One vector is turned by the same rotation once a tick. Each row is the vector after some number of ticks, and that number follows the row.
The counts run from 0 to 346.
[-23 -12  12  -9  11  19  -9 -19 -13   1  -7  -3 -23   8 -26  -2  -2  13
  -6   5  19  -8 -18   5  16  11  11  -5   3 -10   4 -21   5  -4  29  -6
  19  19  -2  22  -7 -11  16  -3  12  32   8 -16  50] | 94
[ -7  20  -8 -20 -12 -15   9   9  -4   7 -17 -16  -2  -1 -23  -2  15 -21
  -1  -7  23  -8 -26  -1  12  -6  -5  30 -16 -28   6   9   9   4 -23   9
  29 -28  -7 -15  24 -15   4 -14  -6   7  22   4  -4] | 122
[-18  -3  10 -14  18  16 -22  19   2 -16   5  11 -23   8   2  -1  -4   0
  -2 -16  -4 -16 -13  -6   3   5   9 -14   5  -7  11 -15  26  -3  18  15
  18  31 -30  39 -12 -15  11 -23   4  -1  -5   0  20] | 320
[-28  -8   7   0   1 -14 -13  -4 -11  20   8   1   5   5 -21 -27  -8  10
  -5  20  16  -9 -13   0  32 -14   4 -19 -16  -3  15  -5   8 -22  -8  14
   8 -14 -28   4  10 -19   3  -1  -2  25  22  12  -5] | 104
[-31   9  22  -4 -16   7 -21   1  -7  -6  13 -11 -27   2   7 -10   9   0
 -11 -30   2   8 -22 -14  13  -7  -9 -18 -10   0  -4 -12   8  10  12  -9
  21  27 -28   1   5 -22 -12  -9  20  -1  20  10  12] | 285
[-30  -7  10  -8   5   7 -17  15   6  14  18  -6   0  18 -22 -18   9  16
 -11  -5  12 -14  -4  12  36   4  -5 -15  11  -6   8 -13   0 -20 -16  18
   6   5 -35   4   2  -6  -1 -14   7   1  34   7 -19] | 102
[-28  13   9 -22   2  26  -4 -17 -12  -3  -2 -25 -27   5 -44   2  10  -9
   3 -30  21  -8  -9  17  10   7 -26   0   8  -9 -13 -12   1 -14   2   1
  -8  -1 -11  -4  -8  -4  -4   4   1   2  25  -9  12] | 225
[-26 -14  14 -25  12 -13 -17   4  -9  -2   2  -1 -17  -9 -17 -20 -11  -9
 -20  15  -7 -19 -20  -2   4 -14   9  -4  -5  -6  13 -19   2 -23  22  -2
  18  -7 -33  -2  -2 -14  -8 -14  17   1  -4  28  -8] | 162
[-18   8   7 -17  24   8 -27   5 -14   6 -18  19  -8  14   9  11  -3  -5
   0  -5  13  -8 -32 -11 -15 -15  10  23  -2  -6   9   3  27   9  11  -9
  32   8  -4  17   9 -23  21   3  14  32  -1   2  24] | 141
[-11 -13   1 -29  12   4 -27  19 -13  -9  -7  20  -7  -6   8 -11 -11  -4
 -10  -4 -13 -23 -19   2  -2 -17   3  18   5 -17   9  -5   2 -12  22   4
  31  -5 -24   6  16 -16  10 -26   9 -12 -11  32   0] | 85
[-32  -4   4 -29  17  -7 -15  14  -2   0  -6  -8 -11 -11 -19 -19  -4  -6
 -18  25   2   2 -20 -27 -12 -24  18   9  -8   1   4 -13   4 -22  10  -1
  25 -10 -26   5  11 -20  -2  -9  18   9  -2   7   6] | 275
[ -4   4  -2 -28  -4  24 -18   4  -4  16   1  -8 -20   5 -32   1   8  23
  -2  -8  -6 -10 -16  26  21  18   1   9  35 -27  -6  -3  -5 -19   8  18
  14 -11 -14  12   2 -13  24 -13   3 -10   8  -1  -7] | 90
[-30  25  13 -11  -2  15  -4  -2 -17   8   7 -12 -31   2 -19  -7   7   5
   4 -32  12  -7 -11   3   2   7 -24 -20  17   3 -11  -6  12 -12 -11  13
 -11   5 -39  -9 -16  -5   1   3   2 -14  27  -7  -7] | 1
[ -9  28   0 -32   2  -1  -4 -10 -21  -4  -9 -33 -10  -9 -43  -1  20 -25
   1  -2  19 -10 -24  11  -9  -1 -23  10   1 -10   0  -4  19 -12  -4  11
   7 -26  -7 -10   5 -10   5  -8  -5  10  10 -19  20] | 223
[-32   0 -13 -17  12   9  21 -11 -38   5 -26  14   0   0 -15  -1 -23   2
   2 -11  12 -17  -1  -5  10   8   0  -5  -6 -12  16   3   0   2  -2  -3
  27  -9 -12 -22  18 -22  20 -17   2  22  23   9  14] | 193
[ -8   6   0 -27   4   0 -19  25  12   6  -1   6 -22  10   0   6   0  -4
  -9  -2  -1 -16 -21   1  -8   2  11  13  22 -24   2   4  26  -5   7  13
  25  11 -38  27  -3  -6  31 -17   1 -13   0  -1 -17] | 31
[-39 -14  10 -29  12  29 -17   5  17   7  -3   6   0  27 -42   2  -7   6
   4 -25   6   1   0  16  31   3 -37   7   9  -3   8 -13  -5  -7  -3  15
   6   6 -15  13  -3 -10  16  -2 -12   6  25  11  -9] | 326
[-14  -2  13 -10  -5   1  -8   5 -16 -10   1  -3 -14  12 -18  -9  16 -19
  -6 -14  21   0 -25  -9  14 -11  -6  18 -13 -11   5 -12   2   3  18 -13
  18  18  11   4  -3   0 -23 -11  16  20  23  14  43] | 230
[ -2  16  10 -34  11  -8  -6  20  -2   1   7  -7 -35  11 -29  -7  21 -26
  -2   3  16 -15 -24 -14  -4  -6  14  29   5  -8   1 -16  15 -17  14   9
   4   4  -6  19 -16   9  -5  -6   2  10   7   4  28] | 165
[-24  10 -13 -22  -3  21  14   4 -12  -1 -24   5 -17   4 -18   4  -9  12
   6 -41  -6 -17  -8   9  13  20 -14  -1  16 -18  -1   5   2   0  -4  15
  16  -7 -36 -18   6 -17  23 -27   0 -14  24   5  -9] | 191
[ -8   2   2 -16   6   1 -24  -3  -4  -6 -16   8   2  17   5  13  -5 -22
   6   3  21  -8 -22  -3  -5 -11  13  12 -12 -27  15   7  25  12  14 -13
  31   4  -2  27  22 -30  22 -11  -2  14  11  -1  34] | 253
[  7  26  -9  -5  -5 -11 -20   7 -29 -16  -3   1  -8  -5  18  -6   8 -15
  10 -10  15 -16 -37 -10  -7  -8   4   0  -6 -12  -1  10  33  -2  -6   8
  27 -11  -8  10  15 -17   2 -21   8   9   6   0  44] | 75
[-12   4  12 -13  10 -10 -16  17  -5   6  -6  29 -13  23   5   3  -6 -12
   3   4  11 -17 -29  -4  -3   5  20  13  -6 -10  11  -2  31   4  17  -1
  24  20 -14  30  -4  -6  28  -6   7  19   2   7  25] | 29
[  5  20  -6  -9 -12  -9 -19   8 -27 -13  11  -5  -9 -21  23 -16  12  -5
   2  -4   5  -5 -35 -17  -4 -18  14 -10  -2 -18  -4   3  17  -6   7   4
  24 -12 -20  12  31 -24   2 -15  16  -6  11  10  32] | 74
[ -6  15  -5 -15  22  24 -20 -17 -17   5 -12 -16  16   4 -24   3  10   0
   8   9  21 -16 -18  25  -7  -4  -4  -1  15 -18  -6   7   7 -21 -12  11
  15 -32  -3  -8  11 -18  23  -3   0  23  24 -20  16] | 146
[  0   9  -2 -27 -19 -14   1  18   9  -2  -9 -20  -3  -4 -15  -5  16 -16
  -6 -11   7   0 -21 -12   7 -13  -2  34 -10 -23   6   4  -5  13 -11  12
  30 -25 -20  -4  26 -16   1 -32   4 -11  21  12  -7] | 121
[-13  15   1 -16  -1  -2  -8   3  -8   2  10 -16   4  -2 -13  -3  -1   1
   0 -12  15 -12  -9   4  24  -7  -3 -18  -4 -28   7  15   9 -10 -16  14
   9 -27 -29  -7  21 -14   9  -3  -1 -10  56  17 -15] | 180
[ -9  13 -15 -18   4  19 -15  -6  11  -4  -9 -14   7   0 -12  -2   5  -2
  -6   5   9 -23  -7  14   8   2  10 -11   7 -34   2  15  11 -16 -12  18
  33 -32 -18  -1  21 -24  15 -27  -8 -12  24  -4  -9] | 257
[ -6  18  12  -2   1  10 -25  16  -8 -12   1   3  -3   8  -7  -9  25 -16
   5 -16  16 -18 -28  -2  11  -5 -13  14  -3   1   6 -11  14  -7  16  10
  23   9   7  31   4 -13  -7 -34  -2  21 -12  -6  43] | 153
[-12  16   7 -20  -4   3 -19   9   8   4  15 -20 -16  14 -14  -1  11  -7
  -5 -16  22 -11  -1   2  18  -2  -2  -3   4 -32  -6  15   7   0 -20  11
  13  -8 -30  -4  13  -6   9 -13  -7 -29  52  14 -24] | 179
[ -6   6  14 -32   3  -2 -12  24   7   2  11 -16 -31  12 -37  -4  17 -11
  -7  -6  10  -3 -19  -2  -1   1   2  24  21  -8  -8 -13  14 -21   4  22
   1   5 -16  21 -24  13   2 -14   1  -7   7   6  12] | 166
[-35   7  10   8   4  16 -12 -18 -10   9 -12   3 -19   5  -1 -14   1  13
  -3   5  16  -9 -26 -21   8   3  20 -20   2   2   2 -11  12  -4  13  -5
  31  13  -7  11  -6 -17   5  -8  11  37   1 -21  45] | 206
[ -5  27  -3 -19  -2  29 -16   0  13  20 -12  -3 -13  19 -29   8  32   7
   4  -9  17  -7 -21   2  15  12  11  31  31 -27  -8  -2  -2  -8  -8  13
  27  -6   0  17   2  -4  29  -2  -1  11  18 -12  10] | 201
[-13  -2   1 -14 -10 -35   1  19 -11 -11   6 -18   0   3  -4  -6  -1 -27
 -13   2  20   2 -17 -11 -12 -25   8  -2 -17 -14  14   2  23  13  -3  -2
  21   4 -27   3  22 -20   2 -26  15   9  23  -3  21] | 175
[-34  -7  16 -26   3  -6 -22  -8  10   1  -8   0 -12   6 -24   5  -9 -14
  -3   7  13   1 -25  -6  11  -9   0  15 -32 -12  19 -12   8  -7  27   3
  26  -4  -4  21   0 -22   8   7   0  26   0   0  30] | 330
[-34  -5  14 -17  -1  26  -5  -7 -15  -7   2 -27 -25  -3 -37  -4   7   9
 -11 -27   4   1  -5  16  14   2 -24 -15  15 -10  -9 -17 -11 -14   6  -2
   0   5 -18 -13   2 -13  -7 -10  14  -7  27  13  10] | 226
[-16   8   5 -35  18 -18  -5  13  -9   0  -2  -3 -17   0 -24  -7  11 -27
  -4  22  12 -19 -26 -12  -6 -16  16  20 -16  -9  16 -16  17 -23  14  10
  12 -12 -13  12  -4   1  -5  -8   1  21   2  11  27] | 164
